In the data rows, the value 128 means zero.
The table:
[127 128 114  79  84  90  98 151 157 112 158 134 105]
[127 125 119  93 101 105 108 141 143 120 146 133 111]
[123 113 144 163 173 182 152 104  79 156 100 131 142]
[124 113 141 157 168 175 147 108  85 155 100 130 141]
[112 155 151 198 156 137 167  83 163 113 102 123 121]
[147 111 106  75 106 119  98 168  98 139 148 129 146]
[127 124 120 103 110 116 113 137 135 123 142 132 112]
[146 112 109  78 108 118  99 167 100 139 146 130 144]
[126 116 133 141 151 160 136 114  98 146 112 131 133]
[123 110 144 169 181 191 156 100  71 160  94 129 146]
[130 129 111  78  83  86  98 152 162 111 159 133 101]
[137 123 120 108 118 122 117 144 115 132 137 126 137]
[123 110 143 169 180 193 155 101  75 161  95 130 147]
[127 127 120 100 102 110 111 140 142 119 144 135 112]
[116 150 147 183 149 137 159  93 155 118 108 125 126]
[119 141 142 167 144 133 148 107 146 120 114 123 129]
[124 110 144 167 179 187 154 100  73 158  95 128 146]
A row's group is the hidden flat surface it lies on (a line, a plane or more), and a surface may be shifted away from zero. There are 2 groups. Groups are numbered from 0 in the order they first appear among the rows asked about.
Rows drawn again from the table, each followed by its group:
[112 155 151 198 156 137 167  83 163 113 102 123 121] >> 0
[123 113 144 163 173 182 152 104  79 156 100 131 142] >> 1
[127 127 120 100 102 110 111 140 142 119 144 135 112] >> 1
[124 110 144 167 179 187 154 100  73 158  95 128 146] >> 1
[119 141 142 167 144 133 148 107 146 120 114 123 129] >> 0
[127 124 120 103 110 116 113 137 135 123 142 132 112] >> 1
[116 150 147 183 149 137 159  93 155 118 108 125 126] >> 0
[124 113 141 157 168 175 147 108  85 155 100 130 141] >> 1
[123 110 144 169 181 191 156 100  71 160  94 129 146] >> 1
[127 125 119  93 101 105 108 141 143 120 146 133 111] >> 1
[147 111 106  75 106 119  98 168  98 139 148 129 146] >> 0
How many dimensions does each group's flat surface have? From group 0 on:
1 1
